(in the rows, 128 means zero)
Families of rows that turns and mirrors carry onto each other, the same ones carrying the whole set onto itself: the rest of each named row's family, in list order:
11 families of 3 rows:
j152: [102 127 121 177 156 123 156 164 137 113 153 120 123 145 132 156 137 129
 104 147 142]
j137: [111 126 116 176 158 118 153 155 134 120 151 117 125 144 130 163 129 129
 110 160 149]
j873: [111 150 116 161  94  84 135 152 137 103 134 126 147 136 127  97 149 105
 128 145 129]
j834: [ 98 130 123 176 159 124 152 149 141 117 154 109 126 151 141 151 125 122
 101 162 147]
j960: [ 98 124 126 175 152 121 154 156 131 118 148 117 123 139 139 156 116 126
 103 167 146]
j287: [136 147 152 115 137 114 139 144 138  91 120 123 138 152 154 125 128 149
 145 175 132]
j508: [100 128 118 176 161 125 160 153 143 118 146 118 125 143 133 155 129 134
 107 154 144]
j536: [109 150 108 160  96  83 130 147 139 112 142 127 142 135 133  94 154 112
 132 154 127]
j576: [114 147 150 120 136 123 129 130 133  89 114 126 144 143 148 142 125 140
 152 175 128]
j63: [ 97 146 114 154 101  83 136 166 138 102 145 132 140 137 126  98 155 103
 128 153 126]
j22: [132 154 144 118 133 113 141 126 146  91 123 128 144 138 153 137 138 148
 146 174 131]
j858: [135 152 149 122 139 121 138 140 144  90 116 128 136 149 155 134 136 139
 151 165 114]
j572: [129 150 145 114 128 116 131 138 133  85 129 118 134 148 156 126 133 146
 142 184 133]
j138: [112 144 106 163 102  88 130 160 133 120 149 138 143 143 131 102 150 103
 132 147 120]
j127: [107 143 110 164 100  82 139 151 130  94 138 128 145 135 116 100 147 100
 133 154 128]
j283: [ 97 128 129 179 154 120 153 153 139 104 148 127 119 145 145 158 133 115
 107 143 150]
j318: [115 146 110 163  95  87 127 157 132 108 145 133 132 134 128  98 144 103
 131 152 123]
j550: [108 141 113 161  92  89 130 146 130 113 142 128 142 138 125 101 152  98
 132 151 128]
j482: [122 155 150 115 135 120 134 136 129  88 118 131 137 144 156 135 127 145
 143 174 128]
j744: [133 155 150 115 133 117 139 144 137  80 116 125 137 152 152 133 136 142
 137 172 126]
j133: [116 123 125 178 159 121 160 159 136 108 143 121 130 134 132 157 127 133
 106 153 152]
j619: [107 132 123 172 154 138 156 154 129 120 147 120 130 142 137 158 127 118
 102 151 150]
j208: [127 151 144 114 139 121 144 137 136  93 114 129 142 155 152 137 135 146
 143 174 120]
j262: [106 151 105 154 101  80 125 150 135 109 141 131 147 134 131 104 148 102
 132 145 128]
j723: [113 139 116 162 107  79 134 155 133 101 146 142 137 139 119  99 153 103
 134 149 133]
j16: [ 99 132 119 178 162 109 161 155 134 116 151 112 128 138 130 148 127 127
 105 154 151]
j143: [130 147 150 113 136 124 135 143 144  85 126 125 131 153 161 138 127 138
 139 169 129]
j223: [101 156 105 153 118  80 128 147 138 105 134 130 147 138 133  93 147 102
 129 148 129]
j124: [ 99 124 124 176 161 122 151 155 139 115 148 126 122 141 134 155 134 125
 107 150 157]
j530: [113 148 112 163  97  90 127 149 132 110 134 139 145 135 122 105 149 102
 142 156 124]
j679: [138 160 138 117 138 116 128 141 143  94 120 118 138 148 157 135 130 143
 150 167 128]
j563: [135 144 149 115 131 125 139 135 130  88 116 125 144 149 150 137 130 143
 136 176 130]
j616: [ 99 126 122 176 153 128 150 149 140 116 153 114 118 141 130 154 136 124
 103 155 147]

Which other rows belong to the same family as j576? j283, j223
Which other rows belong to the same family as j723? j960, j679
Which other rows belong to the same family as j616? j873, j208
Which other rows belong to the same family as j572? j138, j133
Which other rows belong to the same family as j287? j137, j318
Which other rows belong to the same family as j858? j834, j127

